Rows are one point carried round by a steady rotation, each followed by how many steps it has turned.
The counts run from 0 to 747.
-0.57; -0.71; -1.90; -1.05; +1.43; +1.24; +1.95; +0.28; -2.67; -0.75; -1.99; -0.08; +0.70; -1.73; -1.46; -0.73; +0.94; -2.80; -1.56; +0.29; +0.09; +2.07; -1.43; -0.67; -2.02; +1.89; +2.79; +2.05; -0.03; -2.02; +1.17; +1.36; -0.63 | 743
-1.39; +1.58; -0.04; +0.83; -0.37; -2.75; -1.18; +2.59; -1.70; -1.18; +1.41; -1.45; +0.70; +1.36; -0.65; +0.80; +4.68; -0.58; -0.31; +0.70; +0.49; -0.71; +1.17; +2.86; +0.26; +1.21; +0.84; -0.81; +1.79; +1.65; -1.17; -1.60; -1.51 | 672
+3.06; -1.32; -0.09; -0.34; +1.03; +1.64; +0.95; -1.12; +2.37; -0.48; -1.14; +0.66; -1.18; -1.81; +1.96; +1.50; -2.92; -2.31; +0.92; -0.62; -2.85; -0.26; -0.15; -3.21; +0.01; -1.59; +0.61; -0.11; +0.43; +0.68; -0.56; -1.02; +0.38 | 560
+0.41; -2.48; +0.60; -0.61; -0.72; +3.69; +0.82; +0.72; +0.37; -0.16; -0.62; +0.33; +1.53; -2.85; -0.11; +0.40; -2.28; -2.07; +0.33; +0.28; -1.63; +0.30; +0.77; -1.58; +1.37; +0.07; +3.32; +1.46; -1.05; +1.38; +0.62; -1.11; +0.96 | 432
+1.07; -1.66; -0.91; +0.53; -2.62; +0.18; -1.20; +1.02; +0.69; -0.11; +3.10; -1.45; -1.86; +0.51; -1.40; +0.59; +1.67; +2.36; +0.26; -2.52; -1.74; +0.78; -0.33; +2.38; +1.70; +1.77; -0.25; +1.04; -0.49; +2.41; +1.10; -0.76; +0.69 | 332
+0.52; -1.62; -0.83; -0.45; +0.57; +0.02; +0.66; -0.71; -2.31; -3.57; -2.79; -0.11; +1.42; -1.27; +0.03; +2.21; -2.07; -0.93; -2.77; +0.81; +0.54; +1.27; -0.88; -1.70; +1.10; +1.26; +1.38; -0.06; -1.56; -2.27; -2.73; +1.06; +0.91 | 744
-0.06; -0.24; +0.41; +1.94; -0.60; -3.09; +0.19; +2.24; +2.84; -1.91; -0.97; +0.67; +1.16; -1.04; +1.07; +1.41; -1.99; -0.49; -1.94; +1.56; +0.00; -0.70; +2.45; +0.18; +0.37; -2.52; +1.58; -0.40; +1.29; -1.09; -2.19; +0.06; -0.32 | 144
+0.12; -1.24; +1.93; -0.05; -1.00; +0.22; +2.37; +0.75; +1.64; +0.10; -2.95; +0.32; -0.35; -2.16; -1.47; -1.60; -1.90; -1.42; +1.20; +1.86; +1.12; +0.37; +1.27; -1.04; +1.49; -1.38; +1.61; -0.17; -1.79; +2.05; -1.86; +1.31; -0.10 | 484
-0.11; -0.26; -1.89; -0.28; +1.26; +0.99; -1.70; +0.78; +1.07; +1.02; -0.38; -1.00; -0.33; -0.01; -2.38; +2.40; -2.64; -1.24; +1.91; +1.56; -0.71; -0.43; +0.57; -0.57; +1.76; +0.78; -0.68; +3.26; +1.55; -1.66; +3.36; -1.87; -0.21 | 182
+0.01; -0.83; +1.40; +1.26; -0.99; -0.67; -0.31; -0.38; +0.07; +0.42; -2.10; -0.47; -0.59; -3.00; +1.47; +0.94; -3.97; +0.22; -0.83; -1.55; +0.92; +0.96; -0.47; -1.40; -2.45; -1.98; -2.17; -1.34; +0.01; -2.55; -2.36; +1.31; +0.74 | 451
+1.57; -0.94; -1.78; -2.54; +0.42; +0.91; +2.00; -2.07; -0.92; +1.86; +0.02; +0.44; -3.07; +1.12; -0.02; -1.98; +1.15; -1.68; +1.47; +0.86; +1.25; +0.69; +0.37; -0.22; +2.27; +2.24; -1.12; +1.24; -2.28; +0.03; +1.61; +0.66; +1.42 | 102
-1.28; -0.71; +2.18; -1.29; -1.38; +3.08; +0.89; -0.57; -0.02; -0.13; -0.24; +1.44; +2.16; -0.16; -0.06; -0.94; -2.25; +1.41; +1.88; +1.48; +1.49; +0.44; -1.68; -1.60; +1.53; -0.15; -0.80; -1.80; -2.80; +1.03; -0.18; -1.36; +3.35 | 682
-2.25; -0.81; -0.16; +0.48; +0.14; +0.90; -0.67; +0.08; +0.70; +2.60; -1.85; +0.62; -0.76; -2.21; +1.18; -0.78; -0.18; +1.48; -2.69; +1.16; +0.83; +0.20; -1.73; +0.49; -0.75; -0.17; +0.33; +2.99; +1.51; -3.27; +3.30; +0.92; -1.01 | 315
-0.63; +2.76; +2.50; +1.04; -2.35; -0.51; -0.57; -0.48; -0.23; +1.65; -0.77; +1.66; +0.54; +1.08; +1.07; -1.60; +1.50; +1.52; +1.67; -0.85; +2.99; -2.15; -0.22; +1.01; +0.41; -0.70; -0.46; -3.54; -0.39; +1.00; -0.73; -1.18; -0.88 | 338
-1.23; -1.25; -1.94; +0.87; +0.16; +0.16; -1.08; +3.70; -0.04; -2.77; +0.56; -1.06; +1.74; -0.57; -4.35; +1.39; -1.02; -1.01; +0.06; +2.20; -0.45; +1.52; -1.86; -0.37; -1.09; +0.05; +1.04; +1.84; +0.04; -0.95; +0.30; +0.56; +0.28 | 533
+1.46; -0.12; +0.45; -1.05; -0.70; +0.12; +0.55; -2.95; -0.02; +0.12; -0.88; -0.41; -0.83; +1.63; +3.13; +0.06; -1.61; +3.57; -0.28; -0.71; +0.50; -0.84; -0.57; +0.48; +4.23; +0.68; -1.03; -1.92; -1.86; +0.24; +0.27; -0.41; +0.51 | 389
-0.27; +1.28; +2.74; -1.21; +2.62; +1.72; +2.57; +0.71; +0.69; -1.47; -1.40; +0.13; -0.49; -0.40; +1.88; -0.65; -0.07; +2.04; +0.65; +0.06; -0.51; -1.05; -1.13; -0.84; +3.06; -0.65; -0.50; -2.50; -0.34; +3.42; -0.64; +0.12; -3.08 | 173
+0.04; -0.72; +0.46; -0.33; +0.48; -2.03; +1.44; -3.43; +0.29; +2.07; -1.65; +0.65; -3.58; +0.83; +2.40; -1.28; +3.62; +0.04; -0.53; -1.29; +1.99; -0.07; +0.98; +0.68; +0.05; +0.30; -1.86; -1.10; +0.03; -1.08; -0.81; +2.10; +0.72 | 575
+1.25; -1.11; +1.23; -1.25; -2.54; +3.61; -0.19; -2.12; +1.41; +0.81; -1.29; +0.82; -2.26; -0.02; +0.61; -1.28; +0.24; -0.17; +2.89; -0.69; -1.34; -0.77; -2.37; -1.58; +0.42; +0.20; -0.87; +0.70; -0.36; +1.08; +3.07; -1.47; +1.31 | 472
-0.29; -1.07; -1.00; -0.59; +0.02; +2.39; +1.44; +3.31; -0.69; -1.90; -0.37; +2.09; -0.34; -3.89; -0.42; +1.27; -0.17; -4.05; -0.44; -0.45; +0.58; -0.31; +1.01; -1.35; -0.80; +1.44; +0.84; +1.31; -0.56; -0.30; +1.45; +0.76; +0.84 | 278
-1.68; -0.87; +1.72; +1.29; +0.70; +3.28; -1.26; +1.98; -1.32; -0.26; -0.91; +0.48; +1.62; -3.85; +0.75; +0.99; -2.19; +0.44; -1.78; -1.30; -1.55; +0.09; -2.34; -1.33; -0.39; -0.18; +2.24; +1.16; +0.65; +0.37; -0.75; -0.22; -2.12 | 718
+1.67; -0.06; -0.47; -0.17; -0.06; +0.27; -0.83; -1.99; +1.46; +0.91; +0.63; -2.55; -0.96; +2.81; -1.02; -1.45; -1.84; +2.81; +2.91; -0.08; -1.75; +0.49; -2.92; -0.18; +1.83; -1.17; -1.26; -0.20; -0.08; +1.46; +1.58; -1.04; -0.35 | 134
+3.27; -1.15; -2.48; -0.91; -0.78; +1.45; +2.03; +0.04; +1.20; -0.25; +0.44; +1.73; -0.18; +0.68; -2.11; -1.03; +0.45; -3.08; -0.35; +0.37; -0.44; +0.08; +0.38; -0.63; +1.90; +0.96; +3.86; +1.24; -2.46; +2.08; +1.29; +0.79; +1.19 | 695
+2.36; +1.29; -2.37; +0.38; +0.12; -1.92; -0.21; -1.89; -0.84; +1.72; +2.30; -0.80; +1.10; -0.06; +2.07; +1.09; -2.07; -2.00; +0.30; -2.51; -2.08; +0.57; +0.18; -1.56; -2.02; -0.44; +1.04; -0.78; +1.17; -0.42; -0.86; -1.91; +1.09 | 87
-1.95; +2.69; -0.58; -0.20; +1.29; -2.36; -0.48; +0.97; -2.29; -1.09; +0.91; -0.25; +1.13; +1.48; +0.81; +1.56; +2.65; -0.26; +0.30; -0.51; +1.86; -0.18; -0.56; +0.53; -2.40; +0.51; -2.54; -2.43; +1.89; -2.02; -0.75; -0.66; +0.22 | 628
+0.02; -0.56; +2.03; +0.69; -2.55; +1.24; -0.42; +2.68; +0.61; -1.85; +1.35; +0.58; +0.17; -1.23; -2.90; +0.46; -0.97; +1.93; +0.97; +0.01; +1.07; +0.23; -0.34; +0.20; +2.00; +0.86; +0.01; -1.21; -2.38; +3.41; -1.12; +0.05; +0.09 | 331
-0.87; +0.82; +0.21; -1.14; +0.54; -3.12; +2.92; +1.02; -3.08; -0.70; -1.48; -0.98; +0.63; -0.72; -1.41; -1.75; +0.95; +2.05; -2.27; +3.16; +0.96; +2.42; -1.39; +0.68; -1.50; -0.07; +0.94; -0.13; +0.06; -0.58; -1.78; +0.83; -1.56 | 404
-1.47; +0.15; -3.54; +0.43; +1.20; +0.69; -1.68; -0.25; -1.70; -0.69; -0.27; -1.71; +2.16; +2.47; +0.14; +1.15; -1.05; -2.59; +2.13; -0.15; +0.62; -1.26; -0.41; +0.61; +0.73; +1.06; +0.57; +1.16; +1.04; -2.01; +2.94; -1.54; +0.51 | 603
-1.51; -0.12; +1.51; +0.96; +0.27; +0.54; -2.56; +1.44; -0.76; +0.95; -2.05; -0.10; -0.84; -3.05; -0.32; +1.85; -2.88; +2.02; -1.76; +1.70; +2.22; +0.88; -1.38; -1.59; -0.39; +0.31; -2.64; +0.93; +0.99; -2.56; -1.15; +0.25; +0.11 | 367
+0.49; +0.56; +1.75; +0.12; +0.15; +0.95; -1.70; +0.43; +0.90; +3.17; -0.28; +1.16; -4.03; -1.49; +3.14; +0.48; +3.18; +1.27; -1.78; -0.82; -0.52; -0.85; -0.84; +0.71; +0.43; +1.50; -1.87; +0.25; +1.52; +1.38; -0.30; -0.11; -1.38 | 205
+0.99; -1.13; -1.48; -0.42; +0.99; +1.77; -0.19; +1.42; -1.25; -0.74; +3.49; -0.94; +1.05; -2.52; -0.48; +2.14; -1.33; -0.23; -1.25; -1.73; -3.18; +2.07; -0.42; -1.48; -1.05; +2.15; +1.12; +1.93; +1.14; +0.52; +0.90; -1.89; +1.05 | 380
+1.49; -2.28; -0.26; +1.75; -0.66; +0.50; -0.10; -3.38; +1.68; +1.35; -3.36; -1.01; -1.51; +0.22; +0.56; -1.15; -1.88; -0.45; -0.60; -0.87; +0.10; -0.10; -1.52; -0.06; +2.09; -0.63; +0.96; +0.43; -1.99; -0.30; -1.21; +2.59; -0.20 | 740
-0.76; +1.53; +2.05; -1.40; -1.73; +1.82; +0.60; +0.01; +0.60; -1.60; -1.42; +1.14; +1.79; -1.14; -0.92; +1.25; -2.24; -0.07; +1.77; -0.13; +1.47; -1.66; +1.35; -2.03; +3.12; -0.18; +1.90; -1.99; -1.30; +1.10; +0.71; -2.00; -1.25 | 726
-2.36; -0.31; +0.01; -1.32; +0.92; +0.02; -1.02; +0.42; -2.21; -2.78; -1.72; -0.19; -0.07; +2.17; -0.98; +0.90; +3.12; +1.84; -0.64; +2.30; +1.82; +0.32; -1.23; +0.37; +2.10; +2.79; -1.36; -0.84; -0.64; -1.96; -1.48; +1.12; +0.70 | 155
+1.61; +0.44; -1.70; +1.83; -1.10; +0.93; -2.38; -0.39; +0.29; +0.19; +0.44; -1.33; +0.58; +3.44; +0.58; -1.35; -1.41; -1.10; +2.58; +0.01; -0.04; -1.27; -2.95; +1.22; +1.73; -0.25; +0.48; -0.94; -1.60; +2.47; -0.59; -1.37; +0.66 | 555
+1.44; +0.01; -1.43; +0.26; -3.05; -2.23; +0.20; +0.24; -1.16; -0.12; +3.81; -1.03; +1.93; +0.61; -0.06; -0.97; -0.25; -0.85; +1.10; -2.15; -0.55; +1.16; +1.19; +1.53; -1.35; +0.18; +2.29; -1.24; -0.51; +2.13; -1.31; -2.07; +2.69 | 720
+3.31; -1.05; -1.51; -0.62; +1.45; +0.10; +1.43; +0.95; +2.27; -1.90; -0.02; +0.02; -4.46; +0.52; +1.67; +0.69; +1.67; -0.66; +0.32; +0.38; -2.13; -0.34; -0.55; +0.64; +1.33; -0.01; -2.32; +0.49; +0.34; +1.53; +1.57; +0.20; -0.28 | 358
-2.66; +1.49; +1.01; +0.96; +1.99; -1.03; +0.05; -1.96; -0.71; +1.81; -3.67; -0.19; +1.32; +0.23; +3.83; -1.82; +0.76; -1.14; -0.37; +1.10; +0.37; -1.61; -0.88; +0.60; -0.76; -2.03; +2.05; -0.56; +2.27; -1.73; -0.33; +0.14; -2.54 | 136
+2.27; +0.01; -1.47; +0.28; +0.65; -2.42; +1.05; +1.62; +0.28; +1.90; +1.05; -1.30; -3.12; -1.12; -1.22; -1.67; +1.18; +0.22; -2.38; +0.99; -1.27; +2.16; -1.31; +1.48; -1.47; +0.47; +0.36; +2.86; +1.09; +1.19; +1.04; +0.94; -2.15 | 65
-1.33; -0.92; +1.35; -0.53; -2.28; +0.34; +0.22; +0.98; -0.27; -2.49; -3.41; +1.74; -0.19; -1.57; -0.85; +1.86; -0.48; -2.14; +1.22; +1.65; +3.34; -1.34; +2.24; -0.84; +1.06; +0.71; -0.15; -0.60; -0.38; -2.00; -0.60; -0.86; +0.42 | 572
